In the rows, 128 means zero.
Each named turn below is shown by a few rows before and after it. Which turns, in which order, take the first row of each later pair to the second? The first pair is answered.
L:
[139 133  68 129 177 167 187 125 141  93 185 122 101 171 138  41 110 149
 113  75 146 122 112  69 134  85] -> [136 107  66 157 153 176 156 135 133 100 188 102  72 159 135  68  73 158
  86  65 178 123 117 121 135  74]
[138 169 138 111 146 109 126 122 119 118 111 141 132 148 160 117 159 127
 137 156 108 106 156  92 170 133] -> [131 159 142 100 152 128 152 130 101 114 115 132 138 147 150 106 140 128
 139 122 132 117 161  83 169 115]
[115 141 136 138 105  98  99 127 126 154 159 155 134 121 118 149 145 108
  99 194  97 157 179 172 134 149] -> [126 153 139 114 126 116 124 118 130 147 156 174 162 133 117 128 165 107
 119 199  74 153 186 129 144 145]
M:
[100 113 119 173 147  72  54 100 156 147 121 173 136 126 135 163 155 142
 116 204  68  81 120 143 117 144] -> [120  35  76 162 151 131 139 119 138 145 118 156 150 122 108 128  78 115
 119 104 132 110  69 131  98  51]
[121 155 136 148 124 150  93 126 119 151 109  92  92  97 116 149 115 161
 137 108 158 118 156 165 131 127] -> [129 129 142 176 115 128  71 102 138 161 111 109  84 106 118 160 127 146
 129 150 130 134 130 182 125 148]
[129 120 119 120 132 130 140 132 128 120 124 141 148 135 133 116 121  98
 134 110 125 125 121 120 126 118] -> [129 141 132 113 139 133 131 138 120 114 126 134 146 122 135 109 121 123
 147 123 125 126 141 113 120 126]
Q:
[114  60 106 189  82 101 103 143 132 181 126 115  93 108 133 143  86 155
  98 128 150 143  95 193 114 139] -> [118 155 121  80 122 150 183 161  93 145 121  86 155 116 120  85 111 154
 148  53 177 124 171  75 139 117]
[113 105 119 127 125 149 128 131 111 114 137 125 138 117 135 107 115 130
 120 141 128 144 106 160 139 118] -> [119 137 122 106 127 151 140 138 104 105 146 125 148 118 139  97 132 127
 138 138 125 139 129 134 137 124]
[ 89 132 118  85 153 132 170 118 135 111 129 184 121 183 157 117 135  82
 140  73 145 181  97  74 135  79] -> [ 80 154 146 112 140  89 113 102 151 123 117 200 109 176 176 141 167  81
 143 140 103 178 110 110 139 133]
[105 160 122  84 155 119  91 131 105 126 139 124 124 119 134 132 122 148
 129  93 187 116 166 138 112  92] -> [ 96 153 115 106 142  91  55 121 115 119 141 127 107 115 146 150 127 150
 126 130 166 109 151 163 112 123]
Pairs:
(2 to 3 turns a pair)
[137 130 152 104 180 126 155 104 151 127 119 172 192 170 141 101 179 115
 138 125 107 143 102  75 110 104] -> [138  58 121 179 150 114 124 103 171 150 113 168 170 155 132 135 135 120
  97 114 132 157  61 155  93  83] | L, Q, Q
[141  69  96 139 117 132 163 138 132 129 136 144 144 158 111 108  92 113
 104 123 124 157  67 128 121  96] -> [141  82  97 111 131 146 181 146 127 117 142 139 156 166 113 102 100 116
 111 104 133 146  90 102 123  76] | Q, Q, Q
[138  65  81  94 180  84 176 125 109 115 141 116 162 171  94 100 188  64
 197 178  97 106  66 167 129 106] -> [101  87  85 112 126 113 144 154  87 117 136  48  99 115  85 142 131 111
 168 125 173  98 114 248 113  92] | M, L, L
[111 137 146 175  95 103  68 122 143 146 120 145  93 112 138 165 128 148
 115 190 113 123 108 190 125 162] -> [139 143 117  83 137 182 194 135 102 119 123 124 159 132  98  98 103 119
 147  81 168 135 125  79 135  81] | M, L, Q
[ 72 110 179 148  93 119 103 161 138 121 152 148  63 127 182 188 156 121
 143 149  78  92 152 211 111 161] -> [108  69 143  81 138 187 222 170 112 107 151 143 131 156 164 122 126  92
 161  50 108 115 127 113 110  78] | M, L, Q
[ 93 138 133 114 152 116  68  84 135 117 131 140  96 137 133 121 121 109
 129 196  96 174 123 161 102 146] -> [113 114 108  98 176 155 134  95 131 116 133 141 135 154 118  84  98  95
 145 153 105 190 102 114  93  95] | L, M
[164 149 129 115 167 101 145 111 109 133 149 151 178 155 134  99 190 103
 163 149  80 155 115  27 145 141] -> [174  78  97 156 154 103 129 108 130 152 148 164 170 156 130 106 160  88
 136 151  82 167  63  60 130 129] | Q, L
[104 172 143 122 171 133 134 112  86 121 154 128 142 111 147 103 161 163
 154 153 124 111 143  83 123 146] -> [116 108 134 174 170 107  95 104 121 137 158 161 135 117 159 112 157 153
 136 194  99 127  84 115 108 155] | Q, L
[176  82  78 123 150 147 181 128 141 151 136 129 159 152 109  92 106 104
 129  84 160 126 102 100 112  94] -> [171  83  93 153 143  96 119 101 169 146 137 163 158 153 131 115 138  87
 127 150  96 127  70 130 120 139] | Q, Q, L
[155 142 118  80 162 132 155 105 119  84 141 140 139 105 129  89  81 130
 168  56 129 148 116  59 122 114] -> [141 115 116 144 106 118  98 118 123 109 138 110  72  76 117 157  43 157
 126  60 156 155 112 154 108 114] | L, L
[169 101 108 126 140 130 190 151 153 137 140 169 221 130  98  46 138  79
 144 130  94 181  90  60 125 131] -> [116 134 113 155  71 158 133 194 111 144 136  83 142  56  89 131  72 127
  97  79 211 166 164 173 118 105] | M, L, L
